In the data rows, zero lies at 4.5, halfway between 4 and 5.
Some points, one per row:
[9 3 6 6 8 4 3 4 0 5 6 4 3 0 6 7 7 3 8 0 2 5 5 6]
[7 3 4 4 5 4 3 4 3 5 8 4 1 1 8 6 4 2 6 0 4 6 5 5]
[5 4 3 7 6 4 4 6 8 5 4 4 5 4 7 4 4 5 7 6 3 5 5 6]
[0 7 4 0 3 2 7 5 6 0 5 0 8 6 2 4 5 4 1 5 3 2 2 5]
[1 8 1 3 5 2 5 6 8 2 5 6 2 6 0 4 4 6 4 7 5 2 3 2]
[5 4 6 3 6 5 5 3 1 5 2 6 5 7 6 7 4 2 5 0 1 5 7 7]
[3 5 2 4 3 4 5 7 7 4 2 4 4 6 1 3 3 7 3 8 7 3 5 4]
[6 4 4 5 7 4 3 5 3 5 6 7 3 3 7 7 6 3 5 0 6 6 8 8]
[4 5 5 4 2 3 5 3 6 2 5 1 4 3 1 4 5 6 4 4 4 6 5 5]
[0 3 3 4 6 2 6 6 5 5 4 1 6 1 0 1 6 3 1 3 7 2 3 4]
[4 6 7 4 5 2 2 1 1 3 6 7 5 6 6 6 4 5 3 1 5 6 2 3]
[4 7 2 4 5 2 7 2 4 2 5 5 7 5 5 8 3 8 7 6 7 9 4 3]
[3 2 3 3 5 3 5 6 5 6 5 2 6 4 1 3 8 3 5 6 7 4 0 2]
[6 6 6 2 7 3 3 3 4 4 4 4 4 3 2 3 5 4 3 3 5 6 6 7]
[3 5 7 4 6 6 6 6 9 4 2 5 4 4 3 5 4 2 5 8 5 2 5 4]
[2 4 3 6 6 3 6 7 6 6 5 3 5 5 3 6 4 8 2 8 6 2 5 4]
[9 4 5 5 5 2 3 0 0 1 7 7 6 2 6 8 5 2 6 0 4 6 7 8]
[5 4 7 5 4 4 5 5 7 3 5 4 3 5 2 4 4 5 6 2 6 4 6 6]
[7 6 4 6 5 4 1 1 5 5 7 5 4 5 5 4 3 4 6 4 5 5 5 9]
[5 4 5 5 7 3 5 5 5 3 3 8 5 5 6 4 3 6 4 3 6 8 4 7]
[3 4 6 5 3 7 2 5 5 5 3 9 4 8 9 3 5 5 6 3 6 3 8 3]
[5 7 4 5 5 5 7 7 5 2 6 0 5 3 3 3 5 5 4 9 3 6 2 5]
[5 6 5 4 5 4 4 2 0 2 4 6 6 4 5 4 4 5 3 4 6 5 5 3]
[3 1 4 2 3 4 8 7 3 7 4 5 5 6 8 1 5 2 3 7 3 4 3 2]
[7 5 3 3 4 3 4 5 3 2 4 4 2 4 9 4 4 5 6 3 5 5 7 5]
[2 7 4 4 4 3 7 6 6 2 3 5 5 6 3 7 1 6 5 9 7 2 3 0]
[6 5 5 4 6 5 5 8 8 3 2 3 2 6 3 3 2 4 2 4 4 2 5 3]
[3 3 5 4 5 2 4 7 9 5 3 4 5 6 5 5 5 3 5 9 6 1 6 2]
[4 7 6 3 6 5 7 7 3 2 7 4 7 3 4 3 2 5 4 5 5 5 7 5]
[2 5 4 4 6 9 4 5 5 5 4 3 7 3 1 5 3 4 3 7 4 3 6 5]
[6 2 3 2 5 3 4 8 3 7 6 4 6 5 2 6 9 3 4 6 3 2 1 1]
[9 7 6 2 5 2 4 2 3 1 1 5 4 4 6 7 6 5 7 0 3 6 4 2]
[3 5 5 3 7 2 1 4 3 4 6 2 5 2 7 1 5 4 4 3 2 4 5 2]
[4 2 4 5 3 7 3 4 7 6 3 5 5 5 6 3 2 3 3 5 7 4 3 6]
[8 4 4 5 5 8 3 3 5 9 5 9 4 7 5 3 2 5 5 3 5 4 7 1]
[3 6 6 3 2 3 5 1 3 3 4 3 5 4 2 5 4 6 5 8 7 7 5 3]
[4 5 7 3 5 3 2 1 5 4 3 6 7 5 8 5 7 3 7 2 5 6 4 7]
[4 6 4 5 4 2 3 5 6 4 4 6 3 3 4 4 5 5 4 5 2 5 3 4]
[0 5 3 5 4 4 8 8 5 5 2 4 8 6 0 4 7 7 0 9 5 5 3 3]
[4 6 6 2 3 7 3 6 5 4 5 6 6 4 3 7 3 3 4 8 5 3 4 4]
[5 3 4 5 5 7 3 2 5 7 6 5 4 7 4 2 2 6 2 3 5 7 7 4]
[5 3 5 3 3 5 2 5 5 7 4 5 7 5 6 2 4 3 3 7 3 5 5 3]
[2 6 8 3 4 3 3 4 2 0 4 3 5 6 4 4 3 3 6 3 5 6 5 3]
[1 4 6 2 3 4 5 5 9 6 4 3 6 6 1 2 4 5 5 9 5 3 3 5]
[6 4 7 4 6 4 6 5 6 4 2 5 4 4 1 7 5 3 5 4 4 3 3 4]
[7 9 7 6 5 4 4 1 0 0 5 6 4 5 5 4 1 3 5 1 7 6 7 3]
[4 2 5 6 3 5 4 4 5 7 5 6 4 5 9 6 3 2 4 5 6 3 4 4]
[1 3 5 3 6 4 3 8 6 4 5 6 6 7 3 4 4 4 3 7 3 3 4 7]
[2 4 4 6 4 6 7 5 6 7 5 3 6 4 0 3 5 7 4 6 7 5 2 4]
[2 6 3 5 6 5 4 2 4 3 5 4 6 5 4 4 5 6 1 7 5 3 4 7]
[4 3 3 4 2 2 6 8 5 5 6 4 6 7 1 5 4 7 3 7 7 6 3 5]
[4 5 5 4 4 6 4 5 3 6 5 5 3 5 6 7 7 6 4 6 5 5 5 3]
[6 3 3 5 3 2 5 6 2 3 4 6 4 4 4 5 4 5 5 3 6 3 4 1]
[9 6 5 4 7 3 5 3 0 0 8 2 4 5 5 4 4 5 6 0 5 4 5 7]
[5 9 2 5 5 4 4 3 6 2 2 3 6 3 2 4 1 6 6 4 3 4 6 6]
[8 7 4 2 7 4 6 2 4 2 5 3 6 3 2 4 3 5 6 2 6 8 7 6]
[5 4 4 5 3 6 6 5 5 5 1 8 6 5 5 6 5 5 3 6 4 2 3 3]
[5 3 4 3 2 6 2 8 0 7 4 8 2 5 8 9 6 1 6 1 3 4 5 3]
[3 5 5 4 4 5 5 6 9 2 3 3 5 5 2 5 5 9 1 9 3 4 5 3]
[5 9 6 3 5 4 5 3 3 5 4 7 6 5 5 5 3 4 4 8 7 5 5 4]
[4 4 6 3 4 7 6 7 6 4 6 7 5 4 5 4 6 5 7 5 0 3 3 3]
[2 2 5 8 4 3 4 6 4 6 5 4 5 6 7 4 6 5 6 6 6 3 4 3]
[5 6 6 5 4 6 1 2 2 3 4 1 5 4 4 6 6 7 5 1 5 5 5 6]
[3 5 6 5 2 4 7 4 5 1 6 8 6 4 7 5 7 6 4 6 6 4 5 5]
[5 2 6 8 6 6 3 3 4 7 6 5 3 5 7 4 4 1 3 2 5 4 7 6]
[3 4 4 3 5 5 1 4 4 5 4 1 2 4 3 6 6 5 3 3 3 5 7 4]
[6 2 5 8 6 6 6 2 7 5 7 5 4 8 4 1 4 1 3 3 4 5 5 3]
[3 4 4 0 1 7 7 8 6 4 6 2 7 8 1 6 3 6 3 9 6 6 3 1]
[8 6 4 6 5 5 5 3 3 1 4 6 4 1 1 6 5 7 6 4 5 5 2 6]
[2 4 4 3 4 3 7 6 4 5 1 1 7 6 1 5 8 4 3 9 6 5 1 1]
[6 2 2 6 1 7 1 2 6 7 5 5 6 3 3 3 5 3 7 5 3 3 5 3]
[6 6 5 4 7 5 6 2 3 4 6 6 4 3 5 5 3 5 4 1 6 4 5 5]
[4 3 5 5 3 5 4 5 8 5 3 6 3 5 5 3 5 2 5 5 4 3 5 6]
[9 3 2 5 8 1 5 5 0 3 3 2 3 0 9 7 6 3 3 0 5 3 5 6]
[6 6 5 8 4 2 2 3 3 5 5 6 6 4 4 4 6 5 5 4 3 4 6 6]
[3 4 6 3 3 7 3 4 6 7 4 7 2 7 3 6 5 2 5 6 5 4 2 3]
[5 5 6 7 5 6 3 2 0 2 5 5 6 3 3 6 7 7 6 0 7 2 5 4]
[2 6 3 7 3 5 4 6 8 8 7 6 5 6 1 6 5 5 5 9 3 4 1 5]
[6 9 3 2 7 0 4 4 0 2 5 1 7 6 4 5 3 7 5 0 8 5 3 3]
[9 5 5 5 5 3 3 1 2 5 7 7 6 4 7 4 3 4 4 0 5 5 6 8]
[6 5 6 5 3 3 4 1 4 6 4 7 4 5 7 5 3 4 5 2 6 5 3 8]
[4 8 4 3 6 6 5 3 5 0 7 2 5 4 5 3 1 6 6 3 5 5 3 4]
[7 5 8 3 6 3 4 0 2 5 6 5 5 7 6 6 3 7 5 0 5 6 7 4]
[6 1 5 4 4 4 4 3 6 6 5 8 6 3 8 5 4 2 5 6 5 5 4 5]
[0 4 4 4 5 7 5 6 9 4 3 0 4 7 3 7 4 8 0 9 2 3 2 4]
[3 4 2 7 3 3 5 4 7 4 6 6 5 6 5 2 3 5 5 7 4 2 4 3]
[7 1 7 8 5 8 2 5 5 7 5 5 3 6 6 5 5 2 7 2 3 5 6 3]
[5 8 7 3 5 5 4 8 6 4 6 5 5 4 6 3 5 5 2 5 6 5 2 4]
[9 3 7 1 5 6 4 3 1 6 2 7 4 3 8 6 6 3 6 0 4 4 6 5]
[3 6 4 6 4 1 5 6 3 6 4 4 5 8 4 5 2 8 5 8 4 4 5 3]
[6 6 4 5 6 5 6 2 4 3 5 1 7 6 4 2 4 7 6 2 4 4 4 7]
[3 4 5 2 4 6 3 9 8 3 6 3 5 6 2 4 4 3 4 3 4 5 6 4]
[6 5 4 4 3 6 4 3 1 4 3 4 7 6 3 5 4 6 6 6 4 5 7 5]
[3 4 3 5 5 5 4 6 7 5 4 4 4 2 5 5 2 3 6 2 6 2 4 4]
[3 1 5 7 4 7 3 6 4 5 4 2 3 4 6 2 6 2 3 6 4 1 5 6]
[6 4 6 6 3 5 3 5 2 7 4 7 5 0 4 9 8 3 7 1 4 5 3 5]
Then 10 other points, each followed by its number:
[9 5 8 3 5 3 6 4 0 4 8 5 6 3 5 5 4 5 4 0 4 6 5 5] 0
[7 2 5 5 1 2 4 3 4 6 5 8 1 5 4 3 5 3 5 3 4 3 6 4] 1
[7 7 5 6 2 4 5 2 5 4 3 6 6 4 7 4 6 3 7 0 4 5 8 6] 2
[1 3 7 7 5 6 4 9 6 6 7 4 2 6 4 3 7 4 4 6 3 4 3 4] 3
[1 2 2 4 5 6 4 7 4 6 1 0 6 5 2 4 5 6 1 9 3 2 4 1] 4
[5 3 5 5 4 2 4 6 4 4 4 5 3 3 3 3 5 4 4 6 4 5 6 7] 5
[4 5 5 3 3 5 3 4 5 6 6 3 3 6 3 6 3 5 6 7 4 4 3 5] 6
[6 5 6 4 4 4 4 2 4 2 8 5 5 3 5 1 4 5 3 1 4 5 5 8] 7
[6 7 3 5 5 5 5 5 7 5 8 2 6 4 4 0 4 6 4 8 4 3 4 2] 8
[4 3 1 6 2 4 6 8 9 4 5 5 3 8 5 3 7 6 5 9 4 5 0 3] 9
Which three of these numbered points are nearest to each point below, looking only along the 4 directions in which the first points spread most? Their numbers follow each, nearest first.
[1 7 1 5 5 6 8 6 7 5 4 0 6 2 2 3 2 6 3 6 5 9 2 5] > 8 4 6
[5 6 4 3 4 5 4 7 7 6 5 5 5 8 7 3 6 6 3 6 3 6 4 3] > 6 9 5
[1 3 3 6 4 1 6 8 8 3 6 2 6 5 0 3 5 5 5 8 3 4 2 2] > 4 9 8
[5 8 4 7 6 6 6 2 5 4 7 4 6 3 4 5 3 6 6 4 3 5 7 5] > 7 5 2
[1 5 1 3 4 4 8 6 7 6 4 1 3 5 3 3 8 4 3 9 6 4 3 3] > 4 9 3
[8 7 5 3 5 5 4 1 1 3 2 5 5 3 6 6 7 5 5 0 3 2 5 5] > 0 2 7
[4 8 1 5 7 4 4 6 7 5 5 5 3 2 4 7 4 3 6 4 3 4 4 5] > 5 6 8
[5 4 3 6 5 5 5 5 5 6 4 8 3 5 7 4 4 2 7 2 5 4 5 4] > 1 2 5
[7 3 7 5 7 4 2 2 3 2 4 9 4 2 6 4 2 4 8 0 6 2 7 6] > 2 0 7
[5 7 5 6 3 4 4 3 6 5 7 5 6 6 3 6 5 3 5 7 3 3 5 2] > 6 5 8
[7 4 4 2 6 4 5 4 5 4 5 4 7 2 4 5 7 4 3 7 3 5 6 7] > 5 6 8
[3 0 3 7 5 7 5 7 3 7 4 6 2 7 4 2 4 3 1 6 3 2 5 4] > 3 6 9
[3 3 3 3 5 2 7 7 5 5 1 2 1 4 1 6 5 8 4 8 3 2 0 4] > 4 9 6
[0 7 1 5 5 6 8 8 4 6 0 2 4 5 1 4 7 5 4 8 4 4 2 4] > 4 9 8
[7 2 5 5 3 2 4 5 6 6 4 8 6 6 9 5 5 3 6 3 5 3 5 5] > 1 2 5
[6 1 7 4 6 6 3 6 4 6 3 8 5 5 6 6 4 1 2 3 3 6 5 4] > 1 5 2
[8 4 4 6 5 5 3 6 5 5 4 0 3 5 1 5 4 4 3 3 6 2 7 3] > 5 6 8
[5 4 4 6 8 4 4 6 6 5 4 3 4 5 5 4 3 3 3 3 3 3 7 4] > 5 6 7
[9 4 8 6 6 5 3 0 3 6 6 7 5 3 7 4 3 6 8 0 3 9 6 5] > 2 0 7
[7 2 5 5 5 6 3 4 3 7 5 7 1 6 5 6 5 4 8 3 5 3 1 6] > 1 2 5
[1 6 4 5 3 4 7 5 6 4 2 2 4 4 2 5 7 5 4 9 3 4 2 2] > 4 9 6
[4 6 1 5 5 6 5 9 7 3 4 0 8 5 4 5 4 4 3 7 5 4 1 3] > 4 8 9
[7 3 5 3 6 4 5 1 2 3 7 2 7 5 4 3 5 1 4 1 4 4 7 6] > 7 0 2
[5 3 5 6 4 7 5 5 3 6 5 7 2 5 7 1 6 1 5 3 2 5 4 4] > 1 5 2
[1 2 4 3 6 6 6 6 7 5 4 0 6 5 2 2 3 6 4 8 2 4 0 4] > 4 8 9
[6 2 6 5 4 5 4 7 2 7 4 6 3 5 9 2 8 3 5 2 6 4 6 2] > 1 5 2
[0 4 5 2 5 7 7 7 7 6 1 4 5 6 5 5 4 3 6 9 5 4 1 6] > 9 4 3
[1 4 6 3 4 4 8 7 7 3 7 3 6 5 2 3 4 2 5 9 3 1 2 4] > 4 9 8
[9 7 6 5 8 2 3 4 0 2 4 5 5 0 7 8 5 5 5 0 7 5 4 9] > 0 2 7
[9 6 7 3 9 0 2 2 0 1 6 6 5 3 5 6 5 6 6 0 5 7 8 5] > 0 2 7
[7 7 6 3 7 4 6 3 3 0 3 8 6 1 5 5 6 6 4 1 5 6 5 4] > 0 2 7
[5 1 6 7 4 4 2 5 4 8 4 7 3 4 8 3 8 3 5 2 5 4 5 5] > 1 2 5
[6 4 4 6 7 3 7 1 3 4 8 7 3 7 7 6 2 5 5 0 6 5 5 6] > 2 7 0
[8 5 5 4 6 5 5 0 1 1 6 1 6 2 1 3 3 6 6 1 5 5 4 7] > 7 0 2
[8 4 7 5 8 1 5 4 0 2 7 4 8 1 4 4 4 7 6 0 4 6 6 5] > 0 7 2
[9 9 4 5 4 3 5 0 3 4 4 4 5 2 5 3 3 6 6 0 6 6 7 9] > 7 0 2
[8 2 3 5 6 7 4 6 4 6 5 5 3 5 9 5 7 3 4 4 7 7 7 5] > 1 2 5
[1 3 5 5 1 5 2 4 9 7 2 6 6 4 1 3 3 4 1 9 6 4 3 4] > 9 3 8
[7 9 3 2 6 3 6 3 0 2 6 3 5 1 6 5 3 6 5 0 6 7 5 6] > 0 7 2
[3 3 8 3 4 1 3 6 4 3 4 6 6 8 4 3 4 4 4 6 4 2 4 3] > 6 5 9
[0 3 2 2 3 6 7 7 8 4 4 2 3 5 2 7 5 9 2 9 2 3 5 2] > 4 9 8
[3 3 4 5 4 6 3 6 6 8 2 4 5 3 5 1 4 2 2 6 2 6 2 4] > 3 5 6
[6 1 4 5 6 6 6 6 2 8 4 5 2 3 8 7 4 4 4 2 4 4 5 4] > 1 5 2
[4 7 3 3 6 7 3 8 6 2 3 0 5 6 1 4 7 6 3 8 3 2 3 3] > 4 8 9
[1 6 6 6 2 6 7 7 5 5 5 2 5 4 1 3 7 6 4 7 4 2 4 2] > 4 9 8
[8 8 5 2 8 1 3 0 0 0 5 5 5 3 5 5 3 5 7 0 7 6 6 6] > 0 7 2
[2 4 4 5 6 4 3 9 5 4 4 1 4 5 2 5 5 2 2 6 4 4 1 4] > 4 3 5
[2 5 4 4 4 3 4 8 7 4 5 1 8 7 3 0 6 7 4 9 6 6 5 6] > 8 4 9
[5 7 5 0 7 3 4 4 2 1 2 2 4 5 1 1 2 5 4 2 6 5 6 4] > 7 5 0
[9 7 7 5 7 2 2 0 0 0 5 2 7 0 7 5 5 5 8 0 4 6 6 7] > 0 7 2
[1 6 4 0 3 3 8 6 5 3 2 3 6 4 1 4 3 4 2 9 3 3 3 3] > 4 9 8
[3 7 3 1 3 2 8 5 5 4 2 2 3 5 0 7 4 4 1 9 4 2 5 3] > 4 9 8
[5 5 3 5 3 4 4 2 3 9 4 8 4 5 8 5 4 2 5 3 4 3 6 5] > 1 2 5
[0 3 5 6 0 6 5 7 8 7 3 4 6 4 4 3 4 6 3 9 4 4 6 3] > 9 3 4
[1 3 3 5 3 5 3 9 7 9 4 3 2 5 6 5 5 2 5 7 2 3 4 5] > 3 9 4
[2 2 3 6 2 5 5 6 9 5 4 0 1 5 3 4 5 4 2 9 4 2 1 5] > 4 3 9
[6 0 6 6 4 5 2 6 1 8 4 8 3 5 6 3 4 3 5 1 4 3 5 7] > 1 2 5
[3 5 2 3 6 5 5 7 7 5 1 5 7 3 2 2 6 3 2 8 7 2 3 5] > 4 9 8
[2 4 4 5 3 7 6 4 4 5 5 7 4 5 4 5 2 5 7 8 4 4 5 5] > 6 5 8
[5 5 4 9 4 6 4 1 6 6 5 3 8 6 2 4 3 5 3 3 5 8 5 9] > 7 8 5
[8 5 7 5 9 3 4 2 0 1 3 6 3 2 8 9 5 6 9 0 5 8 8 5] > 0 2 7
[3 1 2 5 5 6 2 6 6 6 5 4 2 5 6 3 5 5 5 7 5 3 4 3] > 3 6 5
[2 3 4 5 5 4 5 7 6 4 3 1 4 2 3 4 3 1 6 9 5 4 2 3] > 4 3 9
[8 5 3 4 2 7 3 3 3 3 5 3 6 3 5 5 4 5 4 2 9 5 4 9] > 7 2 0
[6 2 4 5 4 3 5 1 6 6 5 9 5 4 6 3 5 4 3 5 3 4 4 6] > 1 5 6
[3 1 1 3 6 4 7 7 6 3 4 5 4 4 5 4 6 4 4 6 1 2 5 3] > 3 5 6
[2 7 5 5 5 3 5 2 5 6 6 8 3 5 4 4 7 5 3 8 6 5 6 5] > 6 5 8
[7 4 6 5 7 6 5 3 2 5 4 7 4 5 8 4 4 3 7 0 7 4 8 6] > 2 1 0
[6 2 6 7 5 2 3 1 3 6 4 7 4 6 7 6 4 6 6 0 5 6 7 4] > 2 1 0
[3 5 3 6 7 6 6 7 8 3 6 4 5 4 0 5 4 3 5 6 4 4 4 7] > 8 5 6
[3 5 0 6 3 6 5 8 9 8 1 2 5 8 4 6 3 5 3 9 5 5 3 5] > 9 4 3
[3 2 2 6 6 4 3 5 8 3 5 2 5 7 4 2 5 6 1 8 3 5 3 5] > 8 3 6
[0 5 3 3 4 6 4 7 6 5 3 5 3 7 3 6 7 9 4 9 2 1 3 3] > 9 4 6
[3 3 4 5 4 5 6 9 5 7 4 4 6 3 4 1 6 4 2 4 4 4 2 6] > 3 5 4
Now 10 new points, numbered from 0 again:
[7 4 5 5 3 3 3 3 5 5 5 8 3 4 5 6 7 4 4 7 4 6 4 4] 0
[4 2 4 8 7 4 2 4 4 4 4 6 5 3 9 6 4 3 5 2 3 1 4 3] 1
[2 3 7 7 5 6 5 7 4 7 5 6 4 8 6 6 5 5 4 5 6 3 3 2] 2
[5 5 3 2 6 4 5 5 6 2 4 4 6 3 4 4 4 6 3 1 4 4 6 4] 3
[5 6 4 3 4 6 2 8 7 6 5 4 4 4 5 4 7 2 6 6 3 9 3 3] 4
[0 4 6 7 6 5 3 4 6 4 5 9 4 4 6 2 3 3 4 7 6 4 6 4] 5
[1 3 5 5 3 4 6 6 5 4 3 5 5 9 2 3 6 5 5 7 4 6 2 5] 6
[9 8 6 4 5 3 5 0 2 1 5 2 6 5 3 7 4 6 7 0 5 5 8 6] 7
[5 4 6 5 8 5 2 6 3 6 5 5 3 3 7 5 4 2 5 0 5 3 6 7] 8
[5 6 6 5 4 1 4 3 2 3 4 8 5 4 6 4 5 3 6 3 6 3 5 8] 9
Which three of these numbered points are nearest to each point below, looking only along the 4 directions in which the first points spread most? Their numbers follow each, nearest first.
[3 1 4 4 1 4 7 6 6 6 4 7 2 6 7 6 5 3 4 6 5 5 5 4] > 2 0 4
[6 3 3 5 3 3 6 5 4 5 5 5 3 4 5 5 6 3 9 2 5 1 5 5] > 1 0 4
[1 4 4 3 3 4 6 6 7 6 4 3 5 7 1 3 4 6 6 9 3 5 3 3] > 6 4 2
[5 6 7 7 4 1 4 4 5 9 2 5 3 4 7 3 6 3 4 1 6 5 5 5] > 1 8 0
[7 4 8 6 5 6 4 4 3 5 2 7 6 6 5 5 7 2 4 5 5 7 3 5] > 0 1 9
[9 3 5 4 7 3 3 3 3 4 2 6 3 1 6 2 7 3 5 0 2 6 8 9] > 8 1 9
[4 1 6 7 4 3 4 3 4 6 3 5 5 5 4 3 3 0 5 2 3 3 6 3] > 1 8 4
[2 6 3 3 1 4 4 6 7 5 6 3 7 7 2 3 3 1 4 9 8 2 0 2] > 6 2 4
[4 2 6 6 7 4 4 5 5 4 3 6 1 5 6 7 8 5 5 2 6 3 5 5] > 1 0 4
[4 5 6 6 4 3 3 4 4 4 4 7 5 5 6 6 6 3 5 7 7 6 6 5] > 0 9 2
[4 8 6 4 3 5 4 7 8 7 4 2 6 8 3 5 4 5 4 9 6 3 2 3] > 6 2 4
[9 4 8 7 7 4 2 4 4 4 6 7 3 2 7 4 4 3 8 0 2 5 4 9] > 8 1 9
[6 8 3 4 4 5 4 5 2 6 5 7 4 5 5 4 6 4 4 5 5 3 5 3] > 0 9 4
[8 1 5 4 8 6 3 3 2 6 5 4 1 3 2 3 4 2 9 0 6 4 5 6] > 8 1 9
[9 9 5 3 5 5 6 0 1 0 6 5 4 2 5 5 1 8 5 1 5 5 7 5] > 7 9 3
[3 3 5 4 5 7 6 7 3 4 4 8 1 5 6 4 5 4 3 3 4 6 7 2] > 0 4 2
[0 5 3 3 3 5 9 6 7 3 3 6 7 3 3 5 3 3 3 9 5 5 4 2] > 6 2 4
[3 1 4 4 7 5 4 6 3 5 2 5 5 2 5 2 7 3 2 6 6 3 2 4] > 4 2 0
[6 9 5 5 5 5 4 4 4 3 4 1 2 1 2 6 1 3 5 4 5 3 4 4] > 3 9 4
[5 2 6 1 3 5 7 5 2 6 4 7 4 5 5 7 4 2 4 6 5 4 8 4] > 0 2 4
[6 5 2 3 6 4 8 5 9 3 2 0 8 2 3 5 5 5 8 3 6 4 6 5] > 3 4 6
[1 4 3 3 2 7 2 5 8 5 3 3 6 5 2 2 4 9 3 9 4 4 2 1] > 6 4 2
[4 4 3 1 5 6 7 4 3 4 3 2 5 3 3 4 4 4 4 3 6 6 6 5] > 3 4 9
[9 7 4 3 6 0 5 0 0 2 3 4 7 1 3 4 2 6 6 0 6 7 5 6] > 7 9 3
[9 8 5 5 5 5 5 4 2 5 4 4 6 6 6 5 6 4 7 1 5 5 5 4] > 9 0 3
[8 7 5 3 5 6 4 4 1 6 5 6 4 3 6 8 3 5 6 1 5 4 7 6] > 9 8 1
[5 5 3 4 5 5 5 6 3 1 3 2 7 4 2 4 5 6 5 0 7 5 6 6] > 3 9 7
[7 4 5 6 3 4 4 4 2 5 4 5 3 5 8 4 5 0 6 3 4 3 6 6] > 1 8 9
[4 5 5 5 5 0 8 6 2 5 2 5 7 6 7 6 4 3 3 7 7 7 6 3] > 0 2 6
[4 3 4 4 5 8 5 3 9 6 8 6 4 6 8 3 3 5 3 7 7 3 5 6] > 5 2 4
[5 8 5 4 5 4 3 6 5 4 6 2 4 4 2 5 4 4 8 4 5 6 3 4] > 3 4 9
[7 4 1 5 6 6 5 3 5 0 7 1 8 3 3 8 5 7 6 4 5 5 5 4] > 3 9 7
[5 4 7 5 3 3 5 1 3 4 3 8 7 2 6 5 7 7 6 3 4 4 5 7] > 9 0 1
[0 5 2 5 5 6 5 6 4 5 5 3 7 6 2 6 3 5 2 8 7 5 3 4] > 6 4 2
[4 4 5 5 3 4 3 4 8 3 6 7 4 7 6 4 3 4 2 8 5 6 6 9] > 5 6 2
[9 2 6 6 6 6 3 1 6 4 6 4 2 2 7 7 3 4 8 0 5 4 9 7] > 8 1 9
[0 6 3 5 2 5 6 4 8 1 4 3 4 5 1 1 7 6 6 9 4 6 5 2] > 6 4 3
[9 4 7 4 3 6 1 4 4 5 7 5 5 0 7 4 7 1 5 0 4 5 9 7] > 8 1 9
[9 1 4 4 6 3 5 2 1 6 6 7 5 3 6 6 2 2 6 0 2 4 7 9] > 8 1 9
[5 4 5 4 7 5 4 4 2 2 5 1 4 4 4 1 2 4 7 4 6 6 4 4] > 3 9 7
[0 5 2 3 3 4 8 8 8 1 4 3 5 8 4 4 2 8 5 9 6 7 2 7] > 6 5 3
[0 6 4 5 4 4 4 7 9 4 2 3 4 7 4 4 6 7 4 9 3 3 4 5] > 6 4 5
[7 5 6 5 4 4 3 5 5 6 6 8 7 5 4 8 4 6 7 8 4 4 7 4] > 0 2 5
[7 4 4 7 5 6 1 3 4 6 5 9 4 6 6 7 8 9 5 6 4 6 5 7] > 0 9 1
[7 6 8 6 5 3 4 4 2 4 5 6 5 5 5 3 3 5 6 2 4 6 6 7] > 9 3 7
[4 2 5 7 2 7 3 3 7 6 6 5 4 6 5 4 5 4 7 7 6 5 6 7] > 5 2 4
[8 6 5 4 6 1 4 0 1 0 5 1 6 4 4 6 1 8 7 0 7 4 4 5] > 7 3 9
[4 2 5 4 7 7 6 9 4 5 5 4 4 6 5 2 7 2 8 5 2 6 4 3] > 4 2 1
[6 4 4 5 6 6 2 5 3 6 4 7 6 4 6 4 4 4 5 2 2 4 5 5] > 1 8 9
[6 4 7 8 7 5 6 2 4 4 6 5 3 2 7 4 7 1 4 0 3 4 1 5] > 8 1 9
[5 3 3 4 4 2 5 4 2 0 6 8 6 4 6 5 4 4 5 3 3 5 7 4] > 9 0 3
[7 1 7 9 7 4 6 6 6 6 8 5 5 3 6 6 4 1 4 1 4 5 4 9] > 8 1 4
[2 6 5 5 6 4 4 1 6 3 4 4 5 3 2 5 6 6 4 4 4 9 4 6] > 3 9 4
[1 3 3 6 5 3 5 9 5 3 7 4 1 4 6 4 5 4 3 5 2 4 2 4] > 4 6 2
[7 3 5 6 5 8 2 2 1 6 7 7 5 3 5 5 6 3 6 0 4 8 6 6] > 8 1 9
[4 3 3 5 4 5 1 7 3 3 3 6 5 6 9 7 5 5 5 4 3 1 5 4] > 0 1 4
[3 3 3 6 4 4 6 5 3 7 5 4 2 4 6 6 3 3 7 3 4 6 5 6] > 1 0 4
[5 5 4 5 5 5 4 4 7 7 1 8 0 7 7 4 3 5 2 2 4 5 5 7] > 5 0 1
[6 2 4 6 3 6 3 4 8 8 5 7 3 7 4 4 4 3 4 4 2 4 4 7] > 5 1 4
[5 6 5 3 5 3 6 6 2 5 3 7 6 7 5 5 4 6 5 5 5 5 1 3] > 0 2 6
[3 2 6 6 4 4 1 7 4 5 6 8 4 2 5 5 6 2 3 3 5 5 7 3] > 1 0 4
[3 5 4 5 8 0 5 3 3 0 6 5 4 3 4 4 3 5 2 6 7 2 4 3] > 3 9 6
[4 4 6 5 5 8 5 6 7 3 6 3 5 4 6 4 6 1 6 6 4 5 4 5] > 4 5 1
[7 8 5 1 4 5 3 3 4 5 6 9 3 4 4 5 5 5 3 3 7 6 6 6] > 9 0 3
[5 7 3 5 6 6 4 6 2 6 5 8 4 4 7 2 5 4 4 4 1 4 3 3] > 0 1 4
[8 9 5 3 9 3 5 2 0 1 6 0 8 0 4 4 1 9 6 0 5 7 5 4] > 7 3 9
[1 3 2 5 4 6 5 6 5 7 3 5 3 5 8 6 5 5 4 7 3 5 6 0] > 2 4 0
[1 2 5 3 2 6 7 8 6 7 2 7 6 4 7 5 7 4 5 8 3 6 4 2] > 2 4 6
[4 0 6 6 6 5 5 6 0 5 6 5 5 4 3 7 6 1 3 0 5 4 4 4] > 1 8 4
[3 5 3 4 8 4 5 6 9 6 1 5 7 8 4 6 7 3 4 2 4 5 3 5] > 4 6 2
[7 4 4 6 4 3 5 6 5 6 6 5 6 7 5 6 4 4 6 5 3 4 4 1] > 0 2 4
[8 0 4 5 5 7 4 8 5 8 4 6 3 6 7 3 6 3 3 4 4 3 4 7] > 1 4 8
[2 6 3 3 4 5 7 6 8 5 2 3 7 5 4 4 4 6 1 9 1 2 4 1] > 6 4 2
[3 3 6 3 5 4 4 3 2 5 4 2 5 6 8 6 5 4 6 4 6 4 4 3] > 0 9 4
